One vector is turned by the same rotation once a step. Each row is the vector after some number of steps, and that number follows the row.
The counts run from 0 to 473.
[ 18  20 -12  -6 -15  -1 -12  -4   7 -11   5 -29 -21  -4   8  11   8   5
   6 -13   8  -9   2  14  -1   1   5   8   5  22  -9 -15   3 -14  24 -11
  11 -12  -3  22 -21  -9  -9  10   9   5   4  -8 -14   6  -2  13  -6  -3
  15 -13  -6  16  -3   9 -12]  77
[ 18  18 -17 -11   8   8 -21   6   8   0  -3 -22 -14  -1   9   1  -3  13
  17  -1 -14  -3  -8   8   0  -3   1  -9  -9  27  15  -2   0  -4   7 -17
  20  -8   4  -2 -11 -21  24 -11  -8  12   3  -2  -6 -13  12  10   7 -20
  -9  -4   3   7  18   5 -11]  386
[  4  11  -3  21  -1  10  21  25  -4  16   8  13 -23 -15   1  -1  12  18
  -4  12  12   1   1  -9   2  13  -2  14  -8   7 -13  -3   1   3   3  -5
  14   9  10   1  -1   8 -11   6  11  31 -10  -1 -23   2 -20  19 -13   1
   0  -5   3  -9 -19  10  16]  145
[ 22  17 -18  -1  -7  15  -5   9  17  -2  -8 -21 -24   1  11  10   1   0
  22   7 -15  -7   2  -5  -9  -9  11  -5   0  22  18   0 -12 -14   7   6
  21 -13  14   7  -9 -21   5   1   5  15   8 -11  10  -3   5  16  -3 -17
 -18  -2  -3   1  14  -3 -10]  428
[ -3  14  26  -2 -15   0  -9  -5  19  12   2 -15 -30  -2   7  12   3   7
  10   7  -6  17 -15  11  -9  21   9 -14  21  12   5   9 -21 -10  20 -12
  11 -12   7  -5  10  15   4 -17   6   3  -3 -19  -1   5   1   3   1  -8
   9  11   0  -4   9 -13 -14]  18
[  5   5   0  12 -18  -7  10  -4  -2   0   1  19  -7 -10   2  -6   5   9
  16 -12   7  16 -26   7  -3   6  15 -10 -10  -7  -1  -3  -8  27  -7 -20
  -2  21   7  10   2  -5  19 -22   4  14  -6  -8   4 -20  13   0  -5   0
   1   0  -2 -26   1  -4  15]  354
[ 13  -5   6   2  19  -6  16  14   9   8  15   7   9   2   1   7  -1  20
  -5   9  13  -1   0  13  14  -9 -12  19   2   2  22   2  10  19  12 -14
   6  -7  -7   2  12  -4  15 -19 -15  23   5  17 -18 -13 -10  20  14  -3
  -8 -19  -1  10   9   6   4]  264
[  9  18 -10   6 -21  13  -6  10  -2   1  -7 -11 -25   5  23  -2  12   3
  15  -4 -20   9  -6   0  -2   5  18 -17  -4   1  10   1  -7  -5  -7   2
  26  10  17   1 -17 -11   6  -1   9  19   3 -15   6  -2  -6  16  -1 -13
 -12  10  -3 -18  10  -8  -4]  427
[ 18  19   3   2 -14  -3   4   0 -24   2   3  11  -1 -16  12  -9   6  18
  16  -7   9   6 -25   5   5   4   4  -8   0  23  25   1   0  -2  -3 -24
   9   4  -8  -7  -7   1  15 -11   3  22   5   3   9 -17  -3  -5 -16 -14
  -9   5  -3 -14   9  22  12]  389
[  5  10   9  23   7  -8   3  14 -17   4  14   8  -5   0  11  -8  26  19
  -1  -4  16   6  15   4   7   2 -21  14  -9   5   2 -13  22  12   5   0
  16   3   0  15 -10   8  -2   4   2  22   4   9  -6   9 -31  19   2   8
   1  -7   4 -22  -7   3  17]  187
[ 14  12  11   7 -16   5  21   1   4   3  11  16   6  -7  12   9   9   9
   9   1  19  16 -26 -10  10 -14  17  -4   3  13  27   4 -13  16  -1  -2
  11   2   4  -5  -1  -4  29 -17   5  25  -2  -1  -3 -18   1  -2  -3 -20
  -6  -5  -2 -18   7   0  10]  347
[ 21  -4  16   3 -14  -3  13 -12   6  -7   6  -6   7   3   9   7   3   2
  10   0   9  14 -26 -13   0  -1  23  -9   9  11   6   9  -1  16  -8 -13
   6  -8  12  -9  10  11  32 -23   7   7  -3  -2  16 -19   2  -9   8 -15
   5 -12 -20 -19 -11  -9  -2]  346
[ 12  -5  -5   7  11  -6 -11  17   4   4 -10 -22   5  20  23   9  11  16
 -11  -1  -5 -10  38  12   7 -21  -1  18   8  -4  13 -14  12  21   3   1
   5 -10   3  -2  -9  -8  -7  12  -1  -6   8  -3 -14   5 -17   9  14  19
   0 -24  -9  10  -1   0  -9]  207
[ -4  -3  -7  17  21  -3 -14   8  21   1   4 -19 -25   9   3  12  -8  11
  -9  -8   1 -12  30   5  11  -3 -17  12  -4   2   1 -15   9   3  26 -10
   9 -21   9  -1   2  -4  -6  12 -10  10 -15  -1 -17  13 -23  13   8   0
   3 -16  -3  10   3  -2  -7]  184
[ -5  29 -16   6 -20  24  -6  -1 -10  -1   0 -18 -20  -2  18  -3  -5  10
   2  -8  -2  -6 -10   3   2  21  15 -13   1  -6   1 -18   9   6  -8  -2
  18  -1  17  14 -24   6   4  -3   9   9  -2 -20   4 -11  -1  14  -9 -14
   1   9  -6  -5  -6   1 -12]  469
[ 15   5 -15 -12 -10  -1 -14   3  38  -2  -4 -27  -8   4  12   9  -5 -10
   4   3   0  -7   5  19 -18   9   9   6   2  14 -21  -2  -8 -10  23 -16
  21   5   6   1   4  -5  -3  -1   2   7  -1 -19  -7   6  -2  17  -2  -6
  13  -6   7  20   4 -14 -15]  47
[ 13 -16  27  18   5  -4   1  -7   4   0   7  -7  -3  13  28   4  10   6
  13 -16  -3  17 -12 -14   9   2  10 -20  -6   5  14  32   5  12   9   7
   9  -5   8 -14  15  12  23 -15  -6   2  -2   0   3 -15   0 -11  13   5
  -9 -12 -18 -17   0 -16   4]  304
[ 15  21   2   7 -15  14 -18   5  10  10  -8 -14 -21   1   8  18  17  19
  -8  10   2  -2  14  -7   3   1   6  -4  -3  27   5 -12  15 -12   3   7
  19  -8   4   7 -25   9  -1  17  16  -2  -1  -5 -12  -6 -23   8  -9  -4
  -3  -7  -5  -2 -20  12  -6]  107
[  8  10 -29   0 -17  -1 -11   9  20  -1 -10 -16 -18  -3   1  10  -8   0
   4  -1 -11  -3   8  13 -11   8  -1   1   3  -4   3 -21 -23  -1   0  -6
  16  -5   1   8 -16 -15  -7   0   8  21  -3 -19  -7  10   5  22  -7  -8
  12   2   3  18  13  -6 -19]  451
[ -2  -9  -7  24   7 -20 -12  -1   4   0  -8 -11  -9   5   7   3   5  10
  -3   2   1  -3  28  27   2  -6 -14  15   2 -15  -1 -15   2  25  -1  -7
  -5   1  -1   9   7  -5 -17   7  -3  -6  13   7  -8  11  -9  10  12  29
  17 -19 -15  -8  -5   1  11]  200
[ -9   8  -8  14   3   2  -2  11   1  -4  -5 -11 -18   7  15   0  13  17
  -2 -21   4 -16  23 -13  25 -12   2   1   1 -16  27 -19  17  14  11   9
   6 -13   1   8 -11 -23 -15  24  -6  18  -2  -1 -16   6 -18   6  -3  17
  -8 -12  -4   2 -12   5  -2]  195
[ 10  14   2   3 -22  -3  11  16 -21  14 -15  -2 -15  -6  21   4  15  17
  -6  13   1   3   3  10   5  -4  11  17   2   2   2  -4   4   4  -6   2
  13  12   5  -2 -21   7 -21  18  11  12   6  -6 -29   0 -19  11 -18  11
  -6  -2  -5  -8 -15  20  15]  122
[ 24   9  11   1 -22 -16   6  -7 -16  -1   1  -4 -16  -4  10  14  -4  -3
  11  13  -6  20 -13  -2 -16  -6  -3 -10  15   2   4  10 -19   1  -3 -13
   6 -12  19   1  -6   3   4 -15   7   7   8  -8  20  -8 -15   8   0 -21
  -4   3 -16 -19  -2   6  -5]  430
[ 24  -2  10   5  -6 -11  11  -1  10 -12   5   6   6  -5   3   1  27   8
   2 -10  10  11 -15  -8  15 -12   3   7   1  22  29   6   9   9   1   5
  -7   4 -11   8 -10  -7   7  -7  -5  21   3   6  -1  -2  -2  10   2  -8
  -8 -28 -14 -13  11   0  15]  317
[  3 -12  -4   0   9   1   0  -7  19  -5   2  -4   2   6   7   6   5  20
   4 -23  -3  -4   6  12  23   3  10 -10   1   7  23  -7  15  18  15 -13
  -8 -12 -13   5   3  -7   6  -3 -28  16  -6  -1 -15  -3  -7   4  12   7
  -7 -32 -13  12  12   7  -9]  279
[ 31   7  -2  10   2 -13  -3  -1  13  -2 -15 -10  -5 -17   5  -1  -7  -8
  24   1   9  12  -2 -10 -16   0 -10   5   4  30   1  11 -29   4  15 -12
   2  -7   9 -17  12 -13   4 -14   2  17   4 -13  -1   0   4  -6  -6  -1
   2  -2  -9   6   7   0  15]  406
[ -6  -9  23  21   2  -3   7   4  12  17   8 -16 -15  14  11  22   2  12
  -7   4 -18   1  10   2  12  -2   2  -1   3 -17   5   5  -1  20   4  10
  -1 -14  20   2   3  17   2  -2  -9 -16 -13  -1 -17  -8  -9   1  14   1
  -2 -15 -23  -8  -9  -7 -22]  220
[ 17  13  -6  -9   1  -2   9  27 -13  27  -7 -10 -11   0  -1   4   8  23
   4  23  -3  -8  15  21  -6  -7  -2  27  12  -2  -5 -17   0  -2   4 -11
  17   7   7  13  -8   4 -10   5   7  21   6  -3 -18   6  -2  23  -9   9
  -1   0   5   0  -2  12   1]  134
[  3 -12  29  31   4 -20  12   7  -7   0   8  -7  -7   4   4   1  18  13
  -8   0   6   7   4  -1  12   0  -4  14  16 -12 -12  -3  -2  26   3  -1
  -6  -4  10   6   0  20  -1  -5   9  -4  -2   4   5  -3  -5   1  11  22
  14  -7 -23 -35 -12  -5   6]  216
[  2  25 -13  13 -16   3 -24   7  17   3  -9 -31 -27 -10  10   7   7   5
   1   1  11 -15   9   4  11  -8   0   2   4   9   5 -15  -6   5   5 -14
  12   1  -5  -5  -9 -11 -15  20   5   2   2   0 -15  -3 -10   0 -16  13
  18   1  -2  12 -11   5  -3]  100
[ 20 -11  -7  10   0 -16  17   4  20  -8  -9  -3   8  -2   8  -5  17   3
  19  -7  11   7 -12  12   4 -19   5  12  -5   9  28  15  -2  18  -2  -4
 -15   9   4   2   7 -15   6 -10  -4   8  11  10  -1 -10  12   8   5   6
  -6 -18 -21 -17   5  -7  29]  318
[ 12   5   3  -1 -16   8  -7   0 -11  10  -8 -26 -27   5  26   8   0  10
  -4  12  -5  -9   7   8  -3   9  26  -4   6 -18 -17  -8  -6  10  -1  -5
   9  -8  20   0   7  14  -9  13  10  -9  -7  -8  -2 -11 -11   2  -3  11
   4  -6 -16 -13 -16   6 -18]  136
[  5  15 -19  -8 -21   7  -6  11  22   7 -10  -5 -14   4  13   7   0  -4
   8  -9  -7   1  -3  20 -11  11   6  -1   1  10  -5 -13 -15  -2  13  -5
  30  19  -3  -2  -6  -9  -6   7  -5  24  -2 -18 -15   6  -1  17 -14  -8
  -1   3  21  19  18 -11  -5]  46
[ 29  13  -8   4  -7  -4  -1   6  11  -2   0   7  -9 -17  -3   2  21   4
  15   9   0  15  -1  -4  -5   9 -10   8  16  30   2  -2 -11 -15  -2 -13
  20  -3 -11  -2  -4  -4   7   0  10  20   5  -5  10   0  -9  20  -1 -17
   1  -8   6  -5  18   4   5]  424
[ 11  17  -8  -6 -15  -3 -30   4  35   5 -22 -20  -7  -2  10   1   2   4
  10   2  -2  -9   1  29   0  12   7  -1  22  27   2  -3  -8  -1  16 -15
   5   2  -9  -1  -3   0  -5  -5  -8  -9   2 -11  -9 -12  21   5   2   3
  10  -4   1  16  13 -10   5]  5
[  4  -2  -5  18  29   3   4   8  24  -3  16  -4   3  -1  -5  -6  -4   8
   0 -13   9  -8   8 -11  19   6   8   1  -7  18  10  -6  11  11  18  -8
   1  -8  -5  -6  27 -10  14   3  -5  26 -12   3 -12  -5   7   4  11   0
   3 -26  -7   2  -7  -6  -1]  268
[ 17   5   0   4 -15  -5  16  -9  -3   1   7 -16 -12  -7  18  14 -14 -13
  16   6  19   8 -15  -2 -19  -4  -6  10  -6  10 -12  23  -4   1  19 -15
  16  -5  25   6  -4   8   6 -11  10  -2   5  -3   2   7 -16   6 -13  -5
  -3  -3 -13  -7 -15   0   8]  67
[  6  12  15   4 -15  -6 -23 -12   2  10 -18 -22 -26  -5  10  21 -14  10
  -5  11  -1  11  13   4  -6   1   7 -14  13   3  -3  -2 -13   7  13 -14
   6 -17  12 -11   0   4  -8   6  10  -9  -6 -10  -5  -1 -16 -10   1   3
  18  -3 -19  -3 -25  13 -13]  113
[ -8  -3  14   9   0  -6  25  13 -15  14  -4  13   9  19  22   8   2  17
  -2   0  -3  15   2  10   2  -1  14   7 -12 -23   1   4   6  30  -3  14
   4  15  27  -4   8  11  17 -17  -5  16  -1  -5 -24  -4   5   7   7  18
  -4  -3 -15 -17  -4  -7   7]  247
[  8   9   8   1  -6  -4  13  21 -21  22   7   7 -17  -1   6   8   4  25
   1  14  -4  15   4   1 -15  13   3  24  10  -3 -19 -10 -16 -15  -1  -2
  11   3  17   4   0  18  -9  -4   4  16  -6 -16 -25   7 -12  17  -4   2
  -2   1   4 -13 -12  10  -1]  133
[  2  19   4   5   4   3 -11  -3  12   1   5  -4 -25 -18   3  13  -7  11
  14 -12  -8  12 -16  -4   6   5   3 -25   2  32  20   4 -15  -2  11 -21
   6 -11  -8  -5  -2 -11   6  -7 -14  17 -15 -12  -9  -3  -2  -1  -9 -15
  -3   0   0   5  12   2  -6]  393
[ 17  10   1 -19 -17   6  28   7 -14   6   5   1  -7 -12  15  11   6  -1
  16  -7  -2  15 -23   3 -13   2   9  10   5  14   8  14 -20  -7   8  -4
  11  11  13  10 -11  -1  -6 -14   7  33   6 -18 -13   6   6  21 -22  -5
 -11   3   1  -3  -2   4  12]  38
[ 13   3 -23   8 -17 -10   5   0   4  -3 -12 -15 -15   1  16   1 -11 -14
  18   4  -4  -9  -6  17 -15  -5   0   3  -8 -12 -12   2 -16  19  -9   2
  17   7  29   5 -14   4  -6  -4   6   0  15 -10   8 -15   6   7  -6   3
  -2   3 -14  -5  -3 -17   5]  456
[ 18  -1  14  -9 -21  -1   9  -6  11   8   1 -15 -14 -13   9  17  -9  -7
  10  16   5  13 -18  15 -18   8   3  -8  11  20  -5  26  -8  -5   6 -13
   2  -8  22  -3   9   9   7 -18   6  -6  -1 -10   5  -3  -2   6  -2 -15
  -1  -3 -18  -6  -2  -1   9]  25
[ 11  -3  -9   1 -15  -1   1 -12   8  -3 -10  -3   3  -6  27  -3 -10  -8
  20 -10   8   9 -15  17  -7   0  25 -13 -16  -5   8   9   4  28 -11 -15
   4  15   9  -7   8  -3  13 -16 -10   2   7 -11   4 -21  10 -11  -3   6
   0  -9 -14   1   3 -11  16]  361
